128 stands for zero in the data rows.
Some points, each followed by its number:
[140 179 175  87 127 157 146 132] 0
[163 151 151 133 115  90 117 153] 1
[ 89 110  65 166 183 211 143  93] 2
[105  85 112 124 168 166 131 140] 3
[137 145 143 110  93 117 177  79] 4
[126 120 139 111 107 114 145 126] 5
[146 130 130  82 151 143 145 127] 6
[170 176 160  87  93  88 151  99] 7
[113 122 142 130 177 162  95 173] 8
[ 87 110  98 161 128 163 126 112] 9
[168 140 156  39  92 108 183 105] 10
[149 121 102 107 129 125 128 126] 11
[124 126  91 177 175 168 132 105] 12
[115 134  93 140 126 137 130 112] 13
[148 116 123 129 128  97 101 159] 14
[ 90 145 105 191 186 197 124 100] 15
[147 151 203 142 111  84  80 212] 16
[178 156 183  67  87  77 148 118] 17
[112 109 122 127 157 148 152 128] 18
[134 114 137  99 103  88 140 137] 19
[141 115 104 114 143 126 125 135] 20
[160 129 133 117 141 102 122 152] 21
[ 90 123  97 187 183 214 103 120] 22
[ 40 128  79 232 167 215 107  96] 23
[128 188 185 142  29 103 155  75] 24
[126 128  90 172 185 164  90 137] 25
[138 155 160 133  91 106 130  98] 26
[ 99  95  99 177 207 180 133 138] 27
[ 79 118  90 196 197 231 103 119] 28
[211 168 128  36 159 126 137 147] 29
[111 131 147 164 107 121 129 122] 30
[112 131 152 131  83 105 134 128] 31
[127 205 140 121 198 244 159  64] 32
[110 160 122 157 106 157 150  65] 33
[111 114 138 142 117 121 124 142] 34
[155 128 122  90 101  78 125 130] 35
[213 157 237   0   0   0 255  94] 36
[166 153 182 110  78  74 145  70] 37
[ 75 121  96 206 203 251 102 108] 38
[176 162 164  88 129 117 145 141] 39
[ 61 119 161 142  94 153 148  89] 40
[135 118  95 137 139 108 122 123] 41
[112 126 121 127 136 154 132 119] 42
[154 137 140 121  73  45  84 146] 43
[189 135 155  97 130  65  95 204] 44
[137 117  94 131 158 129 123 122] 45
[149 112 139  13  39  61 146 143] 46
[116 119 116 157 152 144 132 123] 47
[173 159 171  66  57  62 166  87] 48
[ 55  59  45 217 179 159 106 105] 49
[141 133 115  92 130 131 128 131] 50
[163 167 188 101  66  75 117 137] 51
[122 178 151 214  88 117  87 111] 52
[100 129 114 132 163 198 131 122] 53
[109  80 137 130 147 115 109 172] 54
[144 108 148  94 148 110 135 158] 55
[140 125 140  99  89  77 138 123] 56
[116 119 127 128 124 136 138 127] 57
[127 150 102 135 151 158 116 115] 58
[121 128 172 117 103 114 144 152] 59
[ 95  98 122 165 135 111  55 190] 60
[ 66 137 175 206 101 137  90 154] 61
[153 145 128 108 141 135 141 125] 62
[121 137 140 132 114 127 126 116] 63
[141 140 198  69  45  63 149 147] 64
[135 130 145  98 101  95 150 141] 65
[ 32  55  68 224 173 208  97 133] 66
[157 126 118  73 151 110 130 188] 67
[159 157 159  89  72  52 104 165] 68
[ 99 128 113 221 110 131 122 123] 69
[114  68 117  61  66  89 137 144] 70
[112  96  79 138 145 154 155 104] 71
[118 118 150 147 122 110 124 155] 72
[159 136 117 124 137  98 111 148] 73
[116 113 126 123 131 127 151 107] 74
[107 150 157  92  51  96 146 104] 75
[115  94  99 131 147 140 113 160] 76
[182 129 130  42 139 110 151 134] 77
[124 119 124 122  64  63 126 144] 78
[146 136 142 128 161 153 160 117] 79
[120 112 106 110 136 142 125 135] 80
[112 170 156 207  79 112  93 117] 81
[141 122 142 100 146 129 138 134] 82
[114 118 141 137 116 127 126 141] 83
[158 137 148  88 165 146 130 151] 84
[137 130 126 125  99  81 102 139] 85
[100 102 126 186 120 119 121 140] 86
[135 139 162 128 122 115 109 163] 87
[149 128  87  93 252 218 151 133] 88
[160 163 180 103  74  77 112 148] 89
[107 122 114 122 118 148 136 101] 90
[133 121 117 156 152 116  85 149] 91
[139  89 117  81 142 118 155 144] 92
[128  90 139 124 215 161 132 205] 93
[163 132  90 140 150 122  45 171] 94
[108  74 106 155 209 170  91 220] 95
[115 136 130 164 117 127 121 100] 96
[156 116 129 131 166 127 125 149] 97
[137 101 118 110 131  95 117 160] 98
[130 124 127 103  77  79 138 105] 99
[122 119 126 136 152 142 133 135] 100
[129 123 147 152 110  86  96 152] 101
[112  90 126 133 141 122 120 154] 102
[170 162 149 100 200 151  92 150] 103
[146 143 137 148 109  90 133 131] 104
[127 120 138 134 137 127 119 155] 105
[131 109 113 184 197 149  97 144] 106
[165 146 156  61  79  96 170 115] 107
[107 106  59 165 191 183 114 130] 108
[114  95  90 117 169 158 154 118] 109
[160 152 121  84 130 128 134 131] 110
[144 137 169  98 130 119 111 191] 111
[167 123 188 131 130  75  62 238] 112
[153 129  40  81 210 195 123 141] 113
[120 125 113 153 148 150 138 103] 114
[115 117  91 201 173 169 115 125] 115
[147 135 156  69 142 142 155 149] 116
[109  78 103 175 180 148 141 138] 117
[148 130 111  92 131 124 129 125] 118
[107 107  85 208 201 201 126 118] 119
[143 129  82  96 175 166 129 129] 120
[138 119 149  98  58  49 133 129] 121
[146 153 159  77  73  93 160 100] 122
[ 72 129  55 189 182 232 133  70] 123
[151 140 163  62  38  66 177 113] 124
[ 69  95 140 200 111 130 137 137] 125
[138 118 164  34  33  33 157 139] 126
[ 64   5  60 232 255 222   0 255] 127
[163 122  81 102 161 138 127 110] 128
[120 126 143 152 127 110  93 152] 129
[146 139 126 116 121 102 122 129] 130
[125  91  90 146 218 176 111 160] 131
[ 75  76  64 214 212 193 103 124] 132
[143 140 166  50  47  70 181 119] 133
[127 121 139 111  98 103 140 127] 134
[158 116  99  87 175 155 130 145] 135
[113 114  86 107 133 161 145  97] 136
[159 180 163 104  30  54 131  98] 137
[149 160 165  57   0  36 137 110] 138
[139 127  67 201 226 169  66 143] 139
[158 143 133  60 116 133 137 130] 140
[139 186 144 115 110 157 181  54] 141
[139  98 118 109 147  99 111 164] 142
[112  92 108 160 199 175  97 182] 143
[181 192  83  39 238 237 135  83] 144
[110 134 117 166 129 153 135 111] 145
[152 162 177  92  51  64 153  93] 146
[130 115 122 169 164 144 113 135] 147
[164 138 162  50  65  84 182 117] 148
[115  68 105 103 154 125 171 110] 149
[158 151 128  93  88  75 119 123] 150
[157 121 143  68 101  73 128 173] 151
[158 113 164  86 146 108 129 190] 152
[160 147 204  91 107  84 140 163] 153
[162 121 205  64 117  71 125 208] 154
[138 116 126 137 150 130 123 141] 155
[148 121 102 107 174 128  94 155] 156
[152 126 136 119 130 105 121 145] 157
[ 97  99 113 158 113 139 111 127] 158
[ 16 118  72 255 161 229 106  83] 159
[130 156 161  87  63  88 141 104] 160
[132 111 133 126  95  80 120 159] 161
[104 124 142 149 118 127 124 132] 162
[105  96 151 118  69  81 184 108] 163
[117 122  77 203 199 172  80 140] 164
[137 144 148 142 127 118 133 121] 165
[123 119 138  76  62  90 141 124] 166
[110  97 133 123 120 101 109 144] 167
[136 131 108 161 156 138 102 140] 168
[106  92 115 112 125 112 127 137] 169
[150 136 152 115 117 102 127 136] 170
[ 98 125 150 160  87  83  80 140] 171
[146 132 165  88 119 112 150 148] 172
[ 97  69  92 187 253 204  79 214] 173
[159 153 143 118 139 129 137 131] 174
[119 117 109 150 138 143 160  82] 175
Which point above is nearest to each new point by angle? Its number follows each.
[120  71  52 121 246 183  85 199] : 131
[177 147 156  82 172 141 133 145] : 84
[111 122 126 137  56  79 128 140] : 78
[132 118 122 117 127 122 127 138] : 98
[103 113 114 127 139 176 148 106] : 42
[137 125 127 104 136 122 134 125] : 77
[128 121 153 146 104  84  98 154] : 101
[124 149 122 136 117 142 128 105] : 33
[166 106  78  72 233 175 120 156] : 135
[ 97 136 157 174 113 134 100 145] : 61
[175 136 145 105 139  87 103 183] : 44
[116 139 151 123 122 152 147 102] : 141
[122 132  89 136  97  95 120 100] : 99
[ 86  68 129  32  58  85 132 160] : 70
[112 127 120 124  41  73 132 136] : 78
[ 73  68 102 242 135 131 113 133] : 86
[133 131 139 112 110 113 154  99] : 4
[146 131  87  95 252 221 155 126] : 88
[143 154 152 150 116 125 129 130] : 165
[110 110 148 120 108 105 115 155] : 167
[132 142 144 150 105  98 140 124] : 104
[113 170 146 208 148 163 151  86] : 145
[154 160 153  84  65 102 191  60] : 4
[122 130 110 120 113 141 133 102] : 90
[ 49  62  52 249 228 214 102 108] : 132
[150 134 130 116 135 124 121 128] : 29
[113 117 102 106  83  89 137 101] : 99
[134 131 115 101  91 108 141  97] : 99
[105  98 107 125 126 131 114 155] : 76
[113 140 124  86   0  49 166  57] : 99
[107 171 159 130  84 139 134  79] : 63
[112 105 119 130 156 143 153 128] : 18
[114 104 173  98 103  94 160 129] : 5
[165 144 203  77  47  38 149 169] : 64
[114 134 115 120 101 134 135  95] : 90
[ 63 120 169 136  92 144 139  99] : 40
[149 150 151 120 155 162 117 141] : 103
[128 124  98 131 124 131 135 119] : 13
[123 135 154 126 140 148 123 150] : 8
[155 208  66 184 196 180 108  95] : 58
[123 122 105 133 121 123 116 127] : 41
[108  70 105 174 186 145 142 141] : 117
[137 137 219  65  13  43 165 148] : 64
[112 116  95 204 200 204 127 120] : 119
[114 127 137 189 136 114  91 166] : 129
[138 135 161 164  76  74 117 124] : 104
[110  94 144 126  75  86  98 174] : 161
[106 109 101 109  85 109 138 124] : 70
[139 119 161 139 134 118 146 127] : 165
[ 89  93 121 134 119 140 136 124] : 57
[130 127 109 129 123 118 125 121] : 41
[145 155 184  49   0  27 140 114] : 138
[186 146 147  79 145  80  91 201] : 44
[111 108 165 155 116  96 122 178] : 72
[125 121 153 136 125 111 119 147] : 72
[103  97 128 111 115 116 126 136] : 169
[123 137 109 128 123 129 121 128] : 13
[120 108 145 162 103  86 101 170] : 101
[110  84  87 127 129 126 106 168] : 76
[167 130 100 125 151 109 118 145] : 73
[132 103 114 165 112  89  89 150] : 101
[ 88  75  77 162 117  90  59 195] : 60
[144 153 134 135 114 114 104 133] : 1
[116 113 125 116 158 155 146 120] : 18
[106 131 187 131 102 123 153 153] : 59
[ 81 119 154 129 100 144 145  96] : 40
[119 111  99 118 141 150 126 132] : 80
[ 62 132 173 120  88 150 161  86] : 40
[176 154 101 126 135 114  52 162] : 94
[ 99 100  95 148 143 159 112 140] : 66
[118 145 115 106  83 135 149  71] : 4
[ 93  88  79 193 189 175 109 128] : 132
[118 141 137 145 119 138 151  99] : 33
[146 121 149 145 154 102 100 160] : 112
[101 126  91 138 120 171 154  81] : 90
[153 159 127 111 127 147 164  97] : 141
[118 121 153 185 124  94  50 193] : 129
[136 149 160  72  21  52 133 118] : 138
[132 114 140 101 103  85 132 145] : 19
[223 165 179  77 147  92 138 146] : 39
[147 129 110 103 146 134 129 142] : 135
[106 110 115 164 116 117 114 146] : 86
[149 129 118 139 180 150 135 131] : 88
[134 149 147 112 131 144 134 130] : 0
[114  85 123  81  83  99 135 139] : 70
[118 127 137  64 152 164 229  71] : 74
[109  97  97 103  73  86 154  96] : 99
[132  82 128 119 175 136 140 164] : 93
[125 116 143 153 175 158 159 141] : 100
[149 146 151  96  83  74 111 150] : 68
[190 198 166  66  79  74 166  83] : 7
[129 120 143 113 100  89 122 155] : 161
[ 68  81  55 203 168 170 111 104] : 49
[ 87  74 117 174 123 109  91 183] : 60
[ 97 128 110 117 107 156 149  89] : 90
[126 128 136 141 134 137 136 138] : 100
[133 114 111 144 126 108 121 126] : 41
[100 109  57 172 193 185 113 126] : 108
[108 161 115 165 111 159 135  74] : 33
[131 120 113 133 157 141 119 136] : 131
[132 125 142 135 144 139 147 140] : 79
[133 128 128 109 137 137 153 115] : 6
[ 95 104 142 153  87 103 113 148] : 34
[158 153 144  95 138 143 152 123] : 62
[ 75  79  83 174  92 144  72 140] : 158
[ 64  66  61 203 155 137 106 115] : 49
[160 125 126  86  95  61 123 135] : 35
[128 130 138 116 106 115 155  96] : 4
[195 123  94  55 135 116 125 136] : 118
[145 121 121 133 131 111  92 170] : 14
[160 132 118  95 169 140 129 129] : 135
[134 144 119 128 102 111 144  91] : 4
[154 129 179  67 116 103 163 161] : 172
[148 189  97 133 159 156 119  99] : 58
[ 67  83 188 159  68 119 175 182] : 83
[151 109  94  99 174 149 125 153] : 135
[161 131 160  85  74  64 110 159] : 68
[111 106 118 134 120 125 115 133] : 158
[131 128  99 138 130 121 117 116] : 41
[111 123 130 120 142 160 137 110] : 42
[159 156 141 159 131 113 112 141] : 1
[159 148 113 126 141 123  81 154] : 94
[ 94  82  90 149 122  98  75 179] : 60
[170 141 164  88 115 100 147 120] : 17
[182 145 160  77 131 102 148 125] : 39
[142 135 128 136 163 149 131 129] : 88
[102 102  95 167 168 159 119 125] : 132
[ 93 131 115 125 117 169 159  95] : 90
[182 153 164  78 170 139 142 148] : 84
[117 114 156 144 115  99 130 162] : 72
[ 92 121 100 140 200 217 122 128] : 53
[181  98  74  57 206 160 130 171] : 135
[119 110 113  95  74  80 146 101] : 99
[147  99 108 100 121  87 105 175] : 98
[ 99 114  46 187 212 206 107 125] : 108
[132 129 127 154 114 105 116 138] : 101
[154 136 142 119  81  63 100 144] : 43
[113  87  82 121 136 129 109 168] : 76
[170 129 107  69 116 110 132 127] : 118
[153 134 151 111 119 101 123 141] : 170
[120  88  84 142 133 136 158 103] : 71
[132 124 146 109 131 119 146 142] : 172
[138 117 120 124 130 110 124 131] : 98
[142 197 147 105 104 171 202  33] : 141
[ 41 127 170 159  69 153 144  74] : 40
[121 117 127 112  75  85 140 102] : 99
[121 147 140 175 102 141 156  68] : 33
[174 119 123 137 184 116 113 154] : 97
[133 124 110 129 169 158 113 149] : 131
